(in the rows, 128 means zero)
Each path is a new rotation, seen through one point. The rows after it are directions, each followed by how far the rotation turns it, in deg/step (0 if it stays put).
Each turn is a multiple of 5 degrees from 10 to 175, or 0.
Each row of a path follows its step; steps can be skipped.
path 1
step 0: [122 128 115 134 133 125 122 126 125 133 120 126 124 136 128 131 126 134
 129 125 123 118 118 125 116 135 124 135 121 121 128 126 131 129 142 123]
step 1: [120 133 112 129 129 129 130 120 130 125 131 129 132 122 132 121 126 123
 133 130 138 124 128 132 139 141 131 129 118 119 122 122 135 124 134 125]
step 3: [138 140 130 122 138 123 134 125 120 128 127 126 121 138 124 127 119 132
 139 120 130 131 125 123 127 127 133 124 133 128 132 136 122 133 120 118]
step 4: [138 125 134 126 125 119 138 129 123 128 121 123 136 130 132 120 127 125
 129 123 130 131 129 134 135 121 134 108 129 125 128 119 131 127 121 130]
step 5: [130 117 138 128 128 125 134 129 129 125 137 129 131 132 127 141 131 126
 121 128 117 132 129 134 120 124 137 121 133 139 122 121 130 131 135 136]
step 6: [129 112 129 129 133 133 121 134 115 131 138 137 127 135 133 134 128 138
 128 132 133 127 127 122 123 123 130 130 118 138 123 129 125 124 130 119]
step 8: [128 127 121 131 125 131 124 122 137 132 128 125 129 134 130 133 129 127
 129 130 110 128 136 125 133 143 125 139 135 118 124 131 128 131 139 124]
step 10: [135 134 134 125 127 123 131 121 133 116 121 122 124 116 116 131 129 125
 136 127 139 118 125 129 131 129 133 125 128 124 140 130 130 125 134 130]
step 12: [123 122 130 124 137 136 137 133 122 127 132 130 134 130 128 125 122 130
 126 118 135 141 123 141 121 125 123 114 130 126 124 128 129 121 122 127]
step 13: [146 125 135 132 126 132 137 133 128 121 134 135 120 131 129 131 130 134
 120 131 133 139 133 132 127 130 128 130 130 135 128 123 140 121 127 135]
step 15: [123 122 125 117 123 120 120 128 121 135 126 124 140 131 124 127 133 141
 127 135 122 127 126 125 134 129 116 128 131 126 126 130 122 114 133 132]
Directions:
[129 123 128 131 130 130 130 129 126 125 128 128 127 125 132 127 126 128
 125 126 129 128 126 127 122 129 127 129 125 127 124 126 126 128 129 131] -> 55
[128 134 128 129 129 132 128 129 128 128 128 127 129 129 127 129 128 125
 130 121 132 126 129 130 128 130 126 129 127 126 130 126 128 129 131 130] -> 40
[125 127 128 125 127 129 128 124 130 126 133 133 129 128 127 129 130 127
 127 127 126 131 129 134 128 129 127 128 126 127 125 126 126 127 127 129] -> 100
[130 130 131 128 128 129 131 124 128 131 128 129 129 127 130 129 126 130
 130 128 127 125 130 126 128 133 130 131 128 133 125 128 128 123 127 127] -> 145
path 2
step 0: [133 113 128 138 127 133 128 133 130 126 135 131 121 116 134 136 113 129
 128 122 122 130 135 140 119 134 130 118 141 129 130 124 121 127 126 126]
step 3: [134 123 131 136 122 124 143 135 133 124 124 121 136 128 132 133 109 123
 126 120 127 121 126 127 133 132 125 132 124 125 127 127 141 125 120 115]
step 4: [129 125 132 132 118 123 123 127 124 130 127 127 121 132 129 135 123 126
 116 127 130 128 116 143 126 121 143 137 130 130 122 112 125 120 120 123]
step 6: [115 112 140 126 134 128 135 136 125 132 125 126 131 138 132 132 130 125
 132 119 133 121 137 139 117 143 126 126 127 122 129 130 131 122 130 129]
step 7: [133 126 121 139 132 121 139 131 132 133 133 137 129 144 130 137 132 124
 128 117 131 121 124 138 137 127 137 139 133 129 128 139 122 133 130 125]
step 8: [132 126 122 125 125 141 140 121 138 129 126 142 126 133 126 127 113 141
 125 129 130 123 127 133 122 127 128 138 131 137 132 125 133 120 121 118]
step 10: [137 128 134 142 131 129 125 117 127 136 124 120 122 130 124 132 125 119
 125 129 139 117 124 139 128 139 119 135 129 126 119 126 121 122 135 137]
step 12: [121 125 124 122 141 128 127 135 130 116 139 132 123 138 120 135 132 129
 123 128 127 123 119 146 121 127 131 127 137 137 136 135 132 121 131 128]
step 13: [129 128 125 141 137 130 149 124 124 123 126 136 132 127 125 126 131 137
 136 126 130 122 115 123 127 127 117 129 136 133 127 131 123 114 127 134]
step 14: [138 127 127 134 124 134 124 121 127 115 114 126 132 142 123 130 124 128
 140 118 132 117 130 129 121 135 127 128 130 128 130 119 133 129 113 134]
step 15: [136 121 123 140 133 127 124 126 137 114 118 124 120 124 131 131 122 124
 120 134 121 116 119 141 134 127 135 129 121 133 127 127 129 137 134 133]
Directions:
[126 131 126 127 132 128 131 131 130 131 129 128 132 132 126 129 130 129
 127 129 126 128 129 128 129 127 128 128 130 125 131 133 129 125 127 126] -> 70
[131 128 125 129 128 128 124 131 127 130 126 128 129 129 128 133 125 133
 128 128 127 126 129 130 129 128 129 129 129 129 127 128 124 133 125 125] -> 100
[129 129 126 127 130 130 133 128 133 126 128 129 128 130 132 128 129 130
 131 124 128 126 131 126 126 126 129 129 129 132 125 127 128 131 127 131] -> 60
[128 132 127 130 124 129 130 125 127 133 127 132 127 129 127 130 132 128
 126 127 129 126 126 128 129 124 125 125 128 127 127 126 126 128 131 128] -> 125
[127 128 126 124 131 129 128 128 128 126 129 132 128 126 126 128 124 127
 127 126 125 131 129 132 130 124 128 131 126 127 130 124 125 127 130 129] -> 95
path 3
step 1: [135 128 113 133 128 126 131 126 134 131 132 133 125 134 120 133 126 133
 130 119 128 142 118 122 125 128 129 133 130 127 129 140 133 121 126 133]
step 2: [139 133 122 136 134 122 127 133 138 141 128 132 124 129 130 126 136 128
 125 120 125 130 120 129 135 133 125 128 131 121 119 137 128 133 120 126]
step 5: [132 130 123 133 135 129 128 130 129 129 137 133 139 120 137 131 134 123
 120 124 124 139 122 120 126 129 121 125 122 131 135 132 135 118 123 133]
step 7: [133 134 122 123 140 135 128 133 128 124 137 133 136 123 138 133 133 135
 125 132 128 139 125 124 134 136 127 131 121 128 137 130 127 118 126 132]
step 8: [136 133 129 121 137 125 125 131 130 124 142 135 129 121 118 121 126 134
 131 118 126 136 128 135 137 136 127 132 126 123 128 123 126 123 121 133]
step 9: [133 138 117 134 130 130 125 127 127 127 132 132 129 123 131 124 135 142
 128 133 126 143 127 124 139 137 134 134 123 126 133 130 125 122 126 132]
step 10: [130 135 121 128 133 125 124 127 135 132 140 138 126 130 122 113 121 128
 135 124 124 136 127 133 135 130 126 138 122 124 126 128 120 126 119 129]
step 11: [126 137 117 137 127 125 126 124 134 126 133 129 123 123 130 122 135 135
 135 133 128 135 116 121 138 130 130 125 119 120 133 133 124 124 126 126]
step 12: [129 130 122 129 129 129 122 131 135 126 133 139 126 131 120 109 131 120
 127 125 125 136 122 128 129 121 125 129 115 124 124 133 127 127 120 125]
step 13: [128 132 116 136 130 125 126 120 128 120 132 128 126 129 129 126 141 121
 138 126 132 132 121 121 136 130 126 121 118 125 132 136 134 129 120 129]
step 14: [128 134 120 123 139 136 123 131 137 124 130 135 127 130 127 118 131 117
 123 125 124 129 128 131 131 130 122 120 115 124 123 136 138 129 124 126]
Directions:
[127 126 131 124 132 129 128 128 127 125 128 125 132 129 130 130 127 128
 127 126 130 130 131 131 129 132 131 129 125 125 129 126 133 126 129 128] -> 40
[129 128 128 126 125 131 128 128 131 129 126 127 130 130 125 127 127 130
 130 128 125 129 125 128 133 131 127 134 132 127 129 126 127 128 132 129] -> 40
[128 128 124 128 122 129 129 127 129 125 128 130 128 130 127 124 127 128
 131 127 130 126 128 130 130 129 132 127 123 128 127 130 128 128 129 124] -> 25
[129 129 128 126 125 126 130 122 128 129 128 125 131 131 132 128 133 131
 126 131 128 128 127 128 130 128 127 124 128 128 130 129 125 127 127 130] -> 170
path 4
step 3: [118 127 129 132 125 121 124 128 129 130 117 126 113 134 135 117 125 125
 120 131 117 124 133 135 124 122 132 130 140 132 131 130 134 119 135 122]
step 4: [143 122 125 119 131 123 131 129 130 123 125 137 130 117 125 133 137 127
 108 127 126 125 117 130 121 122 129 127 125 127 129 126 136 135 127 134]
step 5: [121 117 132 120 129 137 130 116 131 131 119 127 129 132 123 123 117 128
 130 139 120 138 132 116 128 119 132 128 127 130 116 131 129 129 135 131]
step 6: [122 133 126 132 118 116 120 126 121 133 124 132 125 122 125 126 133 125
 118 117 123 138 128 125 123 126 128 124 141 137 135 131 124 131 124 142]
step 7: [140 124 139 124 123 128 129 122 131 133 124 127 127 128 130 136 135 131
 123 134 119 125 126 129 125 122 131 120 121 121 123 144 134 113 120 127]
step 8: [125 131 118 127 125 139 132 125 129 123 123 123 125 124 116 118 134 127
 127 126 113 134 134 133 122 122 124 120 125 143 124 124 133 132 135 125]
step 10: [131 122 131 118 125 129 140 117 134 122 119 136 125 124 126 125 136 129
 111 130 124 122 120 123 137 122 128 136 129 138 128 130 133 127 122 126]
step 12: [129 125 123 135 114 120 128 123 126 139 117 130 125 128 116 134 134 129
 128 134 124 131 123 122 122 127 129 125 143 132 121 129 126 126 116 136]
step 13: [131 126 136 123 124 133 122 118 131 122 122 128 126 127 135 119 138 127
 118 119 120 134 135 137 133 121 133 117 122 124 129 135 131 115 123 126]
step 14: [130 128 126 129 122 130 129 132 127 130 125 128 130 125 122 133 134 127
 129 132 109 122 125 129 110 124 121 129 124 138 127 132 136 135 144 128]
step 15: [128 125 124 118 128 124 118 132 130 129 117 124 111 133 119 122 122 122
 117 135 127 125 128 127 133 123 136 122 133 128 118 122 136 127 120 131]
Directions:
[128 131 129 131 123 130 124 128 126 128 131 125 128 130 129 131 131 126
 128 127 124 129 129 127 128 132 126 125 124 129 126 129 129 126 127 127] -> 60
[130 128 128 129 127 131 127 129 130 126 126 127 127 128 126 126 132 128
 133 128 128 124 128 135 125 128 131 125 129 127 130 130 127 127 130 125] -> 65
[131 126 127 130 125 129 128 134 127 131 131 130 130 126 128 131 128 126
 128 125 127 129 126 128 125 126 129 131 128 124 127 131 128 130 129 128] -> 145
[127 126 129 127 126 132 130 131 125 125 130 128 131 127 130 124 127 131
 128 130 125 129 135 128 127 130 128 130 129 131 129 129 126 128 129 129] -> 130
